128 stands for zero in the data rows.
Here is a table of points, one per row:
[124  71  97  61  95 158  29  64 117 173 102  47  75 174 115 255 168 178
 185 158 171 132  82  91 106  86 254  32  63  28 151 116  83 127]
[146 103 155  61 155  91  65 133 106  67 143 120 151 163  54 151 109 132
 104 100 136 118 137 104 135  84 164  98 158 106 100 130 112 141]
[175 134  80 200 215 138  99  72 165  73 155 102 125  76 164  41  95 109
 135 197 133 167 195  65 173 134 142  64 126 140 144 135  93 116]
[168 128  85 120  74 142 144 195 113 126 152 181 108  94 119 181  96 170
 153 109 127 149 166 109 100 118  96 104  69 207 114 146 117 156]
[141 136 196 114 121 126 105 139 192 170 118 126 121 127 169 109 142 106
  75 146 152 110 189 220 212 169 153 157 162 164  92 130 118  23]
[109 144 179 183  69 153  96 180 161 125 123 117 148 156 142 109  81 143
 110 142 140 107 118 168 168 115 178 174 135  70 131 163 122 134]
[162 214 181 128  99 142 195  68  88 169 139 149 191 160 125 120  56 165
 146 183  84 160  83 152 128 142 110  99 116 123 194  79  76 109]
[130 170 127  18 111 157  49 146 134 190 181  60 128 158 135 210 135 108
 172 163  74 185 176 144 206 145 202 222 123 154  58 150 139  91]
[ 67 113  97 151 125 195 199  96 113 126 136 134 159 138  27 125  82  57
  28 149  93 156  78 123 169 179  95 129 121  60 150 165 130 206]
[118 147 163 159 144 143 131 160 141 156  96  55  96  87 185  86  86 174
 127 127  97  86 142  92 112 174  87 160 107 133 133 117 123 171]
[128 117 167 120  44 167 173  83 121 126 120  28  82  90  89 132  84 149
 157 123 178 123 155 132  74 116 189 151 114 153 108 120  99 154]
[ 82 113 150 136 184 165 109 178  74  76  78 119 180 152 139 160 131 110
 144  66 158 182 111  99 147 108 117  68 112  95 112 139 155 133]
[111 142 148 148 109 172  98 172 128 132 187 142 153 127  48 119 119 146
 134  69  63  72 114 164 138  95 120  75 153 195 122  94 238 121]
[131 154 146 129 204 137 173 175  89 109 179 185 128  73 130 100  89 111
 199  82 123 101 123 136 143 160 100 145 167 147 101 136  81 181]
[140 115  20 133 139 193 205 114 167 109  59 193 147 151 139  43 170 114
  74 152 103 128 138 159  84  94 137  84 117 180 143  75  80 109]
[ 83  77 129 168  70 118 162 131 133 167 133  89  77  31 155 141 108 223
 199 121 143 124  57 116 155  75  66 178 122 113 134 192 147  29]
[112 167  97 154 164 131 117  81 149 143 171  90  98 150  58  63 177 163
 157 124 203 156 156 110 112 160 175 116 172  89 176 108 161  38]
[176 170 168 164 103 181 188 133 185 130  87  71  60 130 129 166 100  56
 219 131 103 122 137  73  73 110 201 119 119  67 161 149 126 116]
[ 67 140 118  83 160 195 114 118 190 173 185  80  41 210 142 119  60 108
 165 182 177 139 166  55 134 124 113 120 248 132 119 137 149 151]
[147  92  76  92  53 103  56  96  99  70 105 204 125 114  68 151  98 128
 170  79 110  81 107 108 127 147  77  95 165  98 116 112 110  81]
[164 112 171 166 167  59 104 118 147 181  91 172 126 111  66 110  87 114
 151 127 114 159 116 156 107 132 133  73  44 175  97 135 139 155]
[144 153 144  73 115 153 120  95 139  94 171  60 171 150  81 168 155  85
 138 198 162 195  98 151  54 186 149 168 132  93 123 162 146  87]
[117  96 145 100 104 172 117  73 134  93 116  33 143  94 147 123 158 125
 103 176 175 163 130 227 166 148 182 106 183 115  78  93  82 151]
[157 117 118 172 102  72  97 100 106 240 112  68  81 159 134 127 169 192
  12 126  98 162  99 165  66  40 209 150 206 176 159 154 117 103]
[ 57 180 103 132 145  64 117  68  58 112  70 155 148 148 136 160  85 135
 127 216 129 110  70  97 109 232 145 197 131 192 131  69 149 103]
[105 116  86 142  75 103 128 127 159  83  73 183  96 118  75 133 107 127
 134  84 174 138  78 123  92 145  93 102 144 165 107 138 181 171]
[139 147 117 145 119  35  76 129 103  54 201 207 126 102 166  69 160  96
 145  85 120  76 137 196 135  83  95  40 144 120 128 117 145  88]
[ 91  62 146  78 143 162 106  63 101 116 143  86 136 166 147 130 186  84
 150 148   8 166 219 134 101 217 158 137 137  50 134 144 122  48]
[162  87 133 150 188  88 110 163 126  78 156 137 207  52 119 128 178 138
 212  66  97  95  61 123 122 113 223 133  83  89 157  26 161 186]
[104 187 141 152 112 111 135 153 207 187 148  68 180  97 230 105 153 112
 146 238 151 139 162 113 126 128  74 201 147 114 137 113 204 140]
[170 146 173  45 131 172 126 125 164 165 139 161 143 118 143 148 104 147
  73 183 151  94  88  37 101 171 121 116  67 159 168 122 159  95]
[123 210 226 157  76  58 125 132 118 156 125  91 120 110 151 103  57 174
  88  42 175  88 152 119 119  97 109 186 110 131  63 148 191 161]
[128 107 165 158  28 151  93 191  74 116 153 135 106 151  90  84  92 103
 122 170 147 141 130 111 130 126 139 122  61  63 134 190 124 119]
[145 110 115 164 139 196  63   0 161 146 168  93 160 148 160 170 200 116
 149  78 157 139 137 169 157  49 154 187 104 147 135 180  64 146]
[ 12 143 187 112  89 206 135  89 137 173 188 132 152 145 208  65 104  95
 143 148 148  75 113 123  97  91 130 194  75 191 136 109  95 174]
[164  94 104 153 136 106 128 157 113 117  92 190 181 151  99 171 221 122
  81 130 162 158 173 132 145 150 110 140 155 132 148  99 203 187]
[109 114 128  73 119  97 167 129 116  90 144 145  95  91 223 128 101 120
 118 139  80 174 178 174 140 174 110 151 162 169 241 105 157 139]
[135 142 110 111 107 132 188  98 151  79 129 154  79 178 198  15 171 204
  49 174 109 141 133 139 157 242  99 177 111 171 115 196 104 221]
[126 176 100  88 143  69 124 160  91 110 110 149 145 115 131 154 205  87
 159 119 152  86 130 111 137  60 130  62 148 147 135 130 108  98]
[148  82 148 215 120 106 117 111 125 155 117 120 124  66 157 135  53 155
  97 159 140 113 139  98 109 115 105 182 152  84 144 123  96 143]
[106 148 106  96 182 160 204 101 128  71  31 196  78  93 181 178  95 157
  48 142 120 130 115 162 143  97 149  62 170 102 141 126 164 135]
[126 153  48 163 136  99 119 149  51 122 136 145  94 123 223 176 160  57
 140  43 143  48 175  98 175 136 104  53 107 167 126  70 130  91]
[150 138 133  93 128 122  45 176  65 113  64 138 171 102  94 135 171  92
 115 128  65 106 105 138 152  76 117  91  93 168  94 170 117 137]
[130  92 107 104 160 106 195  89 113 126  42 180 130  86 127 144 160 132
  95 101 107  69 108  65  68 154  64  51 122  79 122  95 151 164]
[ 92  72 166  67 135  53 135 131 165  92 183  41 130 238 134 131 156  71
 161 152 138 142 100 199 170  87 115  94 157 155 103 175 127  65]
[132 134 138 116 165 124  66 157 173  98 148 130 109 117 174 103 155 122
   0 169 148 219 120 131 134  97 137 252 120 165 114 125 118  86]
[130 108  73 192 141 101 136 176 160 142 170 194 159 161 136 165 108 163
 126  83  87 151  97 105 109 109 110  87  99  88 102  73 112 129]
[123 139 114 200 115 114 212 125 130 106 200 117  94 148  48 144 119  40
 138  65 100 172  32  75 160 155  49 108 185 128  92 143 160 160]
[166 114 137  38 108  94 177 181 148 196 152 125 101  37  86  82 119 100
 136  70 128 131 105  67 187 103 113 156  83  58 143 102 176 199]
[154  96 134 176 179 157 133 126 164 145 118 130  73 158  81 139 147 147
 139 184 112  83 159 152 145 127 107 153  80 124 138 113 136 144]
[171 140 132 126 102 153  79 164  72 224  73 116 139 103 163  88  92 118
 181 117 168 150 110 179 113 127 109 190 111  38  76 175 143 133]
[209  23  81  88 179 217 184  86 115 119  57 162 162 183 153 105 134 124
  98 138 165 203  97 104 179 180 125 105 121 193 160  94 141 120]
There is one direction along which these points spread out most. Take the direction at right angles to it along which they spread out most. Go by this last direction. For each point below, how far along it does it lie, from 0 to 99? The average is 50, and the first point in the table lies past the average. One standard deviation of the points above along it is 16.
[121  86 115 115 171  84 174 136 147 140 197 164 135 174 149 137 134 162
 112 172 130 144 208 153 126  91 194 164 118 191 111 171 115  80] 46
[130 114 159  87 137 103  75 145 162 122 115 147 115 144  96 112 200 187
 126 157  90 135 159 184 201 145 130 177 139 169 191  74  64  30] 52
[ 38 160 161 164  75  88  60 113 162 139 112 186 212 151 158 125 124 145
 147  36 150 167 163  41 102  91 160 121 137 145 154 141  53 155] 56
[182 126  89 102 122  88  77 194  98  76 141 182 134 149 140 143 120 136
 130 101 140  56 140 123 121  46  43 114 179 126  95 127 122 126] 59
[131 158 135 158 133 118 177 101  47 160  73  92 112 168  94 108 157 151
 154 121  95 100  91 150 102 109 140 176  96  66  78 134 160 194] 52
[124 161 175 195 146 139 168 158 100 115 100  68  76 100  83 134 148 112
 149 103 137 156 170 158  81 155 119 176 116  90 105  95  44 114] 50
[135 152 149 158 142 108 150 207 129 139 211 185 183  98 103 163 199 149
 118 123 129  69 134 118  90 153 123 103 201 177  65 201 110 102] 51
[143  96  13 132 167 129 218 126 144 107  79 115 177 140  42 102  91 111
  40 128 158  80  97 153 105 232 107 125 116 133 200 143  87 181] 30
[ 96 174 105 133 191 128 138 173 141 103 113 160 110 104 152 135  86 153
 205  69  81  84 150 135  81 104  49  37  90 107 168 118 170 167] 50
